In the data rows, the value 500 means zero.
Some points, one per row:
501 486 502 477 501 573 497 389
471 656 474 546 350 428 419 534
402 405 479 396 616 646 457 438
480 377 515 573 523 549 561 320
569 477 369 570 318 462 592 239
537 409 500 502 362 626 423 355
565 454 516 456 554 581 498 400
576 612 549 575 443 370 475 621
598 316 560 639 488 541 523 428
427 364 573 408 740 583 395 433
595 755 598 542 242 383 479 643
531 490 555 631 489 683 453 512
574 439 475 506 526 647 380 418
519 457 510 615 586 534 414 500
296 614 489 258 601 589 594 513
355 552 436 478 411 489 598 660
426 568 469 237 439 437 518 760
496 399 178 513 633 710 864   0
634 401 368 589 642 268 361 455
306 585 412 326 433 442 547 670
526 494 535 489 301 551 551 378
493 442 490 556 533 542 602 522
Then 22 other points, each followed by its number:
528 459 560 474 426 501 464 416 0
596 533 592 535 332 416 510 565 1
328 756 532 162 507 381 607 586 2
497 497 437 390 571 655 705 465 3
598 426 547 557 536 642 374 480 4
480 472 549 585 508 440 524 631 5
528 413 477 521 630 649 389 441 6
588 552 483 485 411 397 500 574 7
616 526 467 490 369 524 491 451 8
530 356 508 466 408 516 487 492 9
100 515 250 497 377 422 529 593 10
717 522 625 745 573 213 423 709 11
604 628 460 435 171 234 580 606 12
491 478 486 426 386 638 468 408 13
508 380 509 547 552 583 518 274 14
449 499 613 483 520 394 534 538 15
662 501 414 680 660 438 779 388 16
653 551 489 540 316 412 479 493 17
532 333 656 713 559 394 414 632 18
648 533 407 695 303 391 658 300 19
375 479 511 362 925 577 485 472 20
629 396 503 616 443 485 585 332 21
Which of these numbered points is nearest to each point below, looking only along the 3 directions in which the first points spread most? Its number follows each.
329 562 557 381 929 713 517 407 > 20
522 382 568 612 415 415 518 448 > 0
594 859 532 428 341  79 481 667 > 12
337 581 264 465 277 788 439 283 > 3
366 489 507 344 552 545 437 444 > 3
457 537 483 415 505 565 490 448 > 13
608 373 545 625 449 547 478 308 > 21
539 515 565 503 553 468 407 622 > 5
475 512 505 409 727 645 477 457 > 6
617 700 406 453 483 380 452 679 > 7
611 338 534 629 497 547 655 309 > 16
